How far apart are the two rows of each pair, measured in a hidden way? 0 means very close, and 20 very far. Two or three weighted sums of its numbers give each row a place; it is the straight-line distance between the places.
-23 -58 -7 1 -4 -21 48 1 -35 -36 10 -46 -1 -32 -19 26 -23
7 17 6 4 -70 2 -52 36 -37 36 -29 -13 7 -28 41 -27 37 -> 6
11 22 -23 -9 16 -43 -24 37 22 18 -25 56 -11 65 10 53 6
-24 -62 -10 5 -12 -22 57 0 -34 -36 1 -45 -1 -31 -25 14 -14 -> 9
17 32 -31 -8 18 -39 -15 37 20 20 -32 57 -12 64 12 53 12
4 34 -27 -6 17 -34 -20 25 16 15 -19 61 -26 67 7 55 8 -> 7
-3 29 -29 -17 21 -40 -9 35 17 12 -24 65 -16 63 14 50 6
13 24 5 -7 -63 13 -60 33 -36 45 -11 -14 12 -26 44 -30 25 -> 7
1 17 -2 13 -67 5 -56 25 -37 38 -16 -13 10 -25 37 -36 26
-18 -71 5 -12 -5 -27 43 -8 -38 -32 3 -43 -2 -31 -19 18 -27 -> 8
15 14 -2 15 -63 6 -56 31 -34 24 -27 -16 16 -25 27 -21 33
-7 18 11 10 -65 6 -57 25 -32 48 -23 -16 4 -23 40 -33 30 -> 15
5 18 5 0 -67 -2 -59 30 -38 72 -21 -14 1 -23 45 -30 27
-24 -62 -4 -3 -6 -26 55 3 -37 -43 8 -46 -4 -33 -24 17 -26 -> 6
20 24 40 10 46 74 14 -69 62 -16 28 3 8 -9 -32 -49 -20
-19 -62 -6 4 -6 -26 48 4 -35 -36 5 -46 -2 -33 -24 24 -13 -> 13
-24 -63 -15 -10 -5 -29 45 -1 -36 -34 15 -47 9 -32 -19 15 -23
-19 -62 -4 -3 4 -25 48 1 -37 -26 12 -47 -22 -30 -25 15 -14 -> 3
26 30 17 12 50 67 19 -70 57 -12 24 -1 -2 -10 -38 -53 -23
-13 -63 0 3 -11 -25 47 -10 -37 -32 5 -46 -5 -34 -19 23 -20 -> 16
8 18 -30 9 21 -31 -13 40 18 14 -20 60 -14 68 4 58 16
6 44 -25 -5 15 -33 -9 36 19 16 -30 62 -14 76 25 52 17 -> 5
1 20 3 9 -67 1 -46 39 -36 40 -3 -13 3 -23 42 -26 33
8 30 41 6 47 70 19 -75 59 -8 23 1 9 -9 -33 -41 -23 -> 8
-18 -63 -7 -13 -8 -25 48 6 -33 -39 8 -45 -1 -35 -24 19 -12
14 28 34 10 48 67 21 -73 60 -16 16 2 2 -13 -29 -52 -21 -> 11
9 33 40 12 45 71 26 -74 55 -13 27 2 1 -8 -28 -50 -16
5 25 -21 1 28 -36 -22 30 21 11 -21 62 -17 66 7 44 15 -> 13
-16 -76 -19 -5 -8 -29 44 4 -35 -40 -3 -43 5 -32 -20 17 -26
8 31 31 7 48 74 21 -68 59 -14 17 1 11 -12 -29 -55 -11 -> 13
-15 -59 -9 -15 -5 -23 55 -1 -27 -35 7 -44 -6 -31 0 13 -22
-15 -58 6 -1 -6 -25 46 6 -38 -42 10 -47 0 -33 -26 26 -26 -> 8
13 26 -19 0 21 -37 -18 34 19 16 -18 62 -9 63 24 51 18
-1 23 -2 3 -70 3 -55 33 -37 43 -12 -17 -2 -26 50 -33 45 -> 1
10 24 37 1 47 72 18 -73 57 -14 25 9 5 -10 -35 -45 -24
-15 -63 -6 0 -5 -15 50 32 -35 -33 16 -47 -6 -32 -25 17 -21 -> 9
22 31 41 9 45 68 8 -69 63 -11 25 2 4 -9 -33 -54 -17
16 33 45 8 48 70 13 -76 58 -16 22 2 10 -13 -36 -39 -17 -> 3
-21 -56 -5 0 -6 -25 58 7 -33 -35 10 -47 -5 -32 -26 20 -17
5 25 -28 3 23 -36 -21 35 22 7 -20 59 -16 67 18 54 16 -> 2
2 18 10 -6 -64 6 -52 45 -37 45 -7 -14 11 -24 44 -31 29
-24 -64 -4 -8 -7 -25 41 5 -28 -33 4 -46 4 -33 -18 13 -21 -> 8
11 37 -25 0 29 -42 -26 28 12 14 -14 62 -8 67 16 43 10
-27 -70 -2 3 -3 -37 53 2 -36 -36 5 -48 3 -28 -20 17 -14 -> 11
15 24 26 20 49 62 20 -82 55 -8 29 5 16 -13 -20 -46 -13
12 14 -30 -5 25 -27 -16 37 19 18 -20 61 -16 68 17 52 16 -> 6
3 16 3 -1 -63 4 -55 12 -26 43 -12 -12 5 -27 43 -28 35
-23 -64 -4 -1 -6 -24 48 2 -39 -30 6 -46 -2 -33 -27 21 -31 -> 3
16 30 -30 -4 17 -37 -21 33 18 16 -19 59 -19 68 15 53 20
-24 -57 -9 -13 -8 -29 42 5 -34 -35 6 -46 5 -28 -21 16 -15 -> 6
8 52 -36 -2 22 -35 -18 25 24 12 -20 60 -12 71 14 53 20
8 24 -25 28 25 -27 -15 22 20 9 -31 66 -11 68 17 53 13 -> 7
-2 24 0 -2 -71 6 -60 27 -35 42 -18 -14 4 -21 44 -30 34
10 22 40 7 50 67 9 -71 59 -8 28 -1 9 -12 -27 -41 -19 -> 7
-3 12 6 -4 -63 11 -58 38 -38 41 -22 -14 10 -25 36 -30 41
14 34 44 10 44 68 24 -58 58 -5 24 -3 8 -6 -24 -53 -6 -> 7
5 20 0 -3 -65 1 -54 29 -35 42 -18 -12 10 -25 38 -34 35
0 15 -10 -1 -65 5 -51 14 -39 45 -25 -12 -18 -25 35 -35 30 -> 3
-19 -54 -3 -12 -8 -36 47 6 -37 -32 21 -43 -1 -35 -14 23 -24
12 22 42 10 46 71 15 -69 57 -17 27 3 12 -10 -42 -46 -18 -> 17
1 21 14 0 -63 5 -49 33 -39 50 -16 -12 15 -25 39 -35 25
19 31 32 13 52 69 15 -81 58 -8 30 1 9 -24 -25 -52 -18 -> 8
13 14 0 1 -68 4 -59 30 -38 40 -14 -14 15 -23 41 -26 17
-23 -67 -9 -1 -7 -39 54 4 -36 -34 13 -45 -2 -31 -20 17 -15 -> 14
18 37 35 7 48 56 20 -42 56 -14 21 4 9 -13 -35 -56 -22
8 13 7 2 -60 6 -58 22 -35 41 -17 -11 10 -26 55 -29 28 -> 12
19 33 47 21 44 66 11 -75 54 -19 27 2 -8 -14 -28 -50 -23
-5 -64 -15 -9 -8 -23 47 7 -30 -44 11 -45 1 -29 -23 17 -32 -> 9
12 27 39 12 46 68 8 -69 58 -12 31 5 17 -10 -33 -36 -21
16 37 41 12 48 62 1 -61 58 -16 21 -1 14 -10 -27 -59 -11 -> 7
0 22 -8 -2 -66 4 -60 26 -36 48 -22 -14 4 -24 36 -35 39
-22 -61 -17 -6 -8 -29 42 -2 -37 -34 3 -46 -12 -34 -25 19 -19 -> 3
4 23 -29 -7 20 -33 -19 36 19 10 -21 62 -9 69 12 45 21
-22 -52 -3 -11 -3 -30 46 5 -34 -28 -4 -46 0 -31 -23 21 -23 -> 9
-17 -63 -6 -5 -8 -28 45 22 -37 -40 6 -50 -1 -31 -31 23 -12
-13 -57 -8 3 -9 -28 52 0 -36 -35 -10 -43 -3 -33 -26 21 -27 -> 9
4 15 -5 0 -59 0 -57 27 -42 44 -7 -17 9 -24 43 -32 33
16 25 34 5 47 60 14 -76 56 -10 29 3 18 -9 -29 -58 -18 -> 7
-13 -61 0 -4 -5 -27 46 -4 -40 -46 10 -43 6 -34 -14 15 -29
6 35 -22 -7 22 -52 -13 30 20 8 -29 68 -15 68 14 55 16 -> 6
5 26 -22 -3 22 -36 -31 36 21 14 -23 59 -15 65 22 46 10
13 31 38 7 52 67 17 -69 55 -2 24 8 8 -10 -28 -52 -18 -> 13
3 18 0 2 -65 7 -55 24 -41 50 -22 -15 4 -25 42 -43 30
-14 -73 -1 -7 -9 -28 51 4 -39 -37 13 -46 -12 -32 -23 22 -14 -> 4
20 26 34 7 50 66 18 -66 56 -5 32 4 -1 -11 -37 -50 -29
-12 21 -8 -6 -63 2 -59 28 -40 43 -15 -15 16 -24 37 -25 29 -> 11
0 22 -7 -3 -63 2 -70 28 -39 48 -17 -15 10 -23 46 -33 26
20 24 40 2 43 66 12 -65 58 -15 24 2 11 -13 -30 -44 -30 -> 11
14 28 34 2 44 66 16 -66 55 -14 26 3 18 -11 -27 -53 -19
12 32 39 7 47 61 16 -68 60 -13 24 1 12 -11 -25 -45 -25 -> 5
-14 -57 -19 -10 -4 -26 49 -2 -37 -37 9 -47 2 -30 -23 23 -29
-19 -63 -6 4 -4 -30 51 3 -40 -37 10 -46 -8 -29 -32 18 -19 -> 7
13 24 -38 7 25 -40 -20 34 21 12 -17 61 9 72 15 53 15
11 27 34 8 45 61 17 -72 56 -15 28 5 -5 -12 -36 -51 -19 -> 8
1 14 -1 -13 -62 5 -52 37 -39 46 -23 -10 12 -25 43 -34 25
3 14 10 4 -61 2 -51 18 -35 47 -16 -17 14 -24 36 -23 29 -> 3
5 29 -27 -2 19 -38 -23 25 21 15 -18 62 -16 70 16 62 14
13 27 31 5 49 68 15 -74 61 -15 30 -2 8 -13 -18 -51 -19 -> 6
9 39 -1 -1 -64 6 -57 29 -36 38 -13 -19 9 -23 40 -36 31
0 26 -2 1 -63 4 -58 30 -35 48 -16 -8 9 -18 41 -37 25 -> 7
-13 -58 0 -10 -5 -29 50 -2 -42 -27 5 -44 -1 -32 -27 20 -18
14 44 34 13 46 65 16 -77 56 -16 27 6 15 -9 -37 -49 -18 -> 15
-22 -52 -8 -6 -11 -32 46 3 -42 -42 11 -45 -7 -31 -17 19 -24
-13 13 -5 -6 -62 -2 -56 26 -38 42 -17 -13 11 -23 40 -33 31 -> 9
14 12 -3 3 -64 9 -61 30 -37 46 -23 -13 13 -26 42 -30 21
1 29 40 12 53 62 17 -70 63 -9 35 2 21 -8 -25 -36 -20 -> 13
12 42 40 13 52 66 18 -69 61 -16 23 3 16 -8 -27 -43 -18
16 26 41 9 41 65 23 -70 58 -10 54 0 12 -12 -27 -50 -16 -> 10
15 27 -27 6 24 -32 -15 28 23 13 -30 57 -3 65 18 54 18
14 58 43 11 45 70 13 -75 57 -12 28 2 13 -7 -34 -47 -18 -> 15
-18 -61 -9 -11 -8 -25 50 5 -37 -43 10 -45 6 -29 -28 20 -26
11 16 3 11 -66 4 -53 25 -37 38 -20 -22 8 -27 44 -31 28 -> 3
11 20 -30 -6 24 -38 -22 33 19 22 -26 60 -29 64 21 49 12
-7 17 10 7 -60 10 -59 22 -40 49 -13 -13 8 -24 42 -29 29 -> 12
-15 -60 -11 -2 -8 -24 44 8 -41 -27 9 -42 -2 -34 -28 16 -19
-16 -66 -3 2 -7 -38 55 2 -36 -34 10 -45 -1 -32 -22 15 -24 -> 6
-2 19 5 22 -60 6 -58 23 -39 36 -18 -16 8 -28 46 -34 18
12 27 37 8 58 70 17 -78 58 -5 39 2 4 -13 -39 -46 -13 -> 14
6 20 -27 -3 25 -32 -20 44 20 11 -19 62 -11 69 20 54 22
3 27 52 18 45 67 22 -51 61 -17 27 2 10 -12 -35 -54 -21 -> 8
6 26 -29 -2 25 -35 -22 36 26 15 -16 66 -17 69 18 55 16
2 24 2 12 -58 8 -55 28 -37 43 -25 -17 17 -22 45 -36 21 -> 6
21 34 44 9 52 65 22 -68 61 -19 20 2 7 -10 -38 -48 -19
4 24 5 -2 -63 7 -57 28 -33 41 -23 -15 11 -22 44 -30 30 -> 10
16 28 49 11 43 62 12 -66 53 -6 34 5 5 -16 -36 -47 -28
11 30 -31 5 17 -46 -24 29 22 5 -16 64 -9 66 13 73 14 -> 9
11 24 -31 -19 22 -26 -17 32 20 12 -19 61 -14 65 20 49 8
-29 -61 -12 -3 -7 -28 48 11 -38 -41 21 -45 5 -31 -23 16 -18 -> 7
-16 -60 -8 -8 -6 -26 48 6 -36 -41 22 -41 -6 -37 -29 21 -20
-19 -56 -5 -2 -6 -25 51 -3 -35 -33 3 -45 1 -32 -27 13 -19 -> 2
20 34 38 -3 51 62 13 -70 55 -11 31 1 11 -12 -30 -44 -21
10 27 39 11 53 67 19 -61 58 -2 36 1 6 -9 -30 -50 -23 -> 8
3 20 4 -1 -64 1 -57 34 -37 42 -13 -17 5 -26 47 -42 33
3 24 -25 -5 15 -44 -20 26 18 16 -22 60 -23 68 17 51 24 -> 2
16 18 1 -4 -63 3 -58 32 -39 43 -18 -14 8 -12 39 -34 34
2 11 -2 3 -66 7 -53 34 -35 48 -2 -17 15 -24 33 -33 24 -> 5
11 30 -33 -12 21 -42 -18 28 19 12 -11 61 -1 70 20 70 10
11 26 46 6 48 69 10 -68 60 -13 30 0 13 -11 -38 -49 -30 -> 8
13 30 -35 4 23 -37 -26 20 20 7 -21 65 -15 70 16 55 13
11 22 38 3 50 70 17 -67 57 -9 41 -12 15 -10 -15 -50 -9 -> 17
3 17 -3 -3 -71 0 -56 32 -37 31 -12 -17 13 -24 44 -31 37
15 28 40 12 42 64 12 -73 61 -6 27 3 14 -7 -33 -53 -20 -> 7
1 25 -32 -4 18 -33 -17 33 26 19 -9 65 -15 74 4 50 20
-23 -60 -10 -3 -3 -28 49 11 -39 -36 23 -44 -3 -33 -19 18 -22 -> 3
-22 -58 -8 -2 -7 -26 43 3 -35 -33 6 -47 2 -32 -12 12 -26
-15 -62 4 -6 -9 -47 50 0 -32 -32 20 -48 0 -34 -23 17 -32 -> 5
-20 -57 5 -3 -10 -24 44 3 -35 -31 -1 -45 -5 -34 -27 13 -21
18 17 32 9 50 71 4 -97 62 -20 23 3 12 -11 -32 -48 -20 -> 13
19 34 40 10 46 59 21 -66 61 -20 35 -2 15 -11 -45 -63 -27
-3 24 -31 -3 31 -42 -29 37 23 10 -20 60 -11 63 11 44 9 -> 17
-16 -71 -8 -4 -7 -33 51 8 -37 -33 8 -47 4 -30 -21 17 -27
2 21 -29 -9 37 -35 -15 32 16 11 -39 61 -14 68 18 62 13 -> 1
11 35 35 12 46 65 14 -64 57 -9 21 1 1 -12 -29 -49 -19
5 24 -29 0 20 -33 -23 32 20 19 -14 62 -14 65 24 55 25 -> 14
-18 -74 -9 -22 -7 -27 49 1 -35 -39 16 -46 -13 -31 -24 19 -30
9 29 37 9 44 70 18 -66 57 -18 28 -1 2 -10 -42 -45 -7 -> 14
12 29 38 14 49 73 22 -75 58 -11 26 6 21 -13 -35 -51 -17
21 23 39 7 51 71 10 -68 60 -8 19 1 8 -13 -55 -52 -6 -> 4
-19 -58 -4 -9 -6 -29 49 6 -39 -36 3 -49 -2 -32 -24 21 -25
-1 21 4 0 -61 3 -49 25 -37 39 -17 -16 13 -26 41 -39 37 -> 6
-16 -82 -8 2 -6 -31 51 2 -36 -40 11 -48 -6 -31 -28 18 -21
7 25 -35 -6 24 -33 -16 30 21 13 -16 62 -25 65 26 62 11 -> 3
2 22 -21 -14 25 -35 -21 50 23 13 -24 59 -18 67 16 45 4
-28 -59 -14 -5 -3 -25 46 5 -36 -39 2 -44 -2 -35 -26 26 -22 -> 3
10 31 38 9 51 72 22 -70 58 -10 25 -1 9 -10 -22 -40 -19
-16 -54 -2 -8 -9 -23 49 5 -37 -35 6 -44 -4 -32 -20 18 -25 -> 10
0 20 15 4 -65 7 -63 23 -36 37 -13 -15 10 -22 42 -26 32
12 24 42 8 58 71 9 -72 58 -9 29 0 6 -9 -27 -54 -29 -> 5
-1 24 -8 -7 -62 3 -59 29 -37 52 -18 -15 12 -19 41 -25 28
1 20 4 -1 -56 0 -64 20 -36 39 -17 -22 11 -24 36 -33 39 -> 2
9 26 -33 4 21 -33 -25 46 21 14 -28 64 -9 68 13 45 20
-28 -57 -11 -7 -3 -28 48 21 -35 -38 2 -44 -6 -32 -12 25 -29 -> 6
6 20 6 4 -63 11 -56 32 -34 51 -16 -16 11 -26 34 -28 31
-14 -55 -11 -5 -8 -24 50 7 -38 -45 14 -47 8 -34 -38 10 -21 -> 7
-21 -66 -14 -10 -4 -20 53 7 -37 -39 12 -46 13 -30 -27 19 -28
10 33 45 10 52 69 17 -74 56 -16 24 -2 -2 -9 -24 -43 -21 -> 6
2 73 -1 5 -67 5 -56 33 -42 37 -15 -14 11 -20 41 -31 26
-17 -61 -6 0 -11 -31 46 3 -38 -31 10 -41 -3 -34 -26 18 -27 -> 15
-17 -69 -7 -4 -7 -30 53 -4 -34 -33 7 -46 0 -34 -31 15 -8
-21 -62 -6 -14 -9 -26 43 11 -38 -56 9 -43 -3 -36 -14 22 -17 -> 7
-20 -60 2 -74 -6 -25 48 2 -37 -35 0 -41 -8 -33 -27 18 -23
13 26 39 3 52 62 16 -74 58 -16 27 3 6 -12 -28 -55 -22 -> 11
15 27 56 23 45 70 19 -65 58 -13 30 4 7 -8 -33 -43 -25
6 1 -31 5 25 -45 -18 28 20 8 -14 60 -11 67 18 54 17 -> 16
12 21 -39 -15 23 -36 -18 35 23 14 -6 64 -20 68 18 42 12
-4 19 -2 14 -64 6 -56 34 -37 55 -20 -15 9 -31 46 -30 31 -> 4
-22 -55 -14 -1 -6 -26 49 5 -35 -37 7 -43 21 -31 -24 13 -22
15 31 40 8 48 68 13 -71 61 -14 27 2 11 -10 -33 -56 -22 -> 9
25 29 35 15 48 65 17 -74 58 -15 36 5 8 -13 -35 -51 -19
-7 18 -30 -3 21 -33 -23 27 18 14 -19 62 -19 77 12 53 20 -> 15
-16 -65 -10 -2 -6 -27 52 1 -32 -29 10 -43 -4 -35 -21 23 -17
12 30 42 14 57 70 12 -71 62 -17 29 -4 -5 -12 -20 -49 -28 -> 10
16 30 47 4 45 66 23 -72 59 -13 26 3 5 -11 -32 -43 -4
12 32 28 13 51 66 18 -70 58 -15 25 1 5 -12 -29 -48 -19 -> 7
-19 -62 -8 -8 -2 -31 47 11 -36 -28 6 -45 -4 -40 -24 20 -18
3 27 -23 1 22 -36 -16 23 26 16 -10 62 -15 74 15 58 16 -> 8
12 29 -25 1 22 -35 -19 31 25 18 -16 65 -7 66 21 50 28
-8 -60 -12 -8 -6 -23 46 0 -39 -37 10 -40 -8 -34 -23 10 -23 -> 10
-31 -62 -10 -10 -7 -30 52 5 -37 -33 14 -53 -1 -33 -28 12 -23
14 30 -16 -2 17 -34 -18 38 22 12 -12 61 -11 64 10 57 16 -> 7
0 22 4 -3 -62 10 -55 26 -36 46 -11 -11 16 -21 35 -34 35
6 24 -31 -8 25 -33 -11 41 22 9 -22 63 -4 67 15 52 15 -> 6
6 22 -38 -1 24 -32 -26 30 23 12 -19 64 -7 66 13 51 16
-15 -62 -10 -6 -6 -35 49 6 -37 -37 7 -45 3 -31 -23 5 -24 -> 6
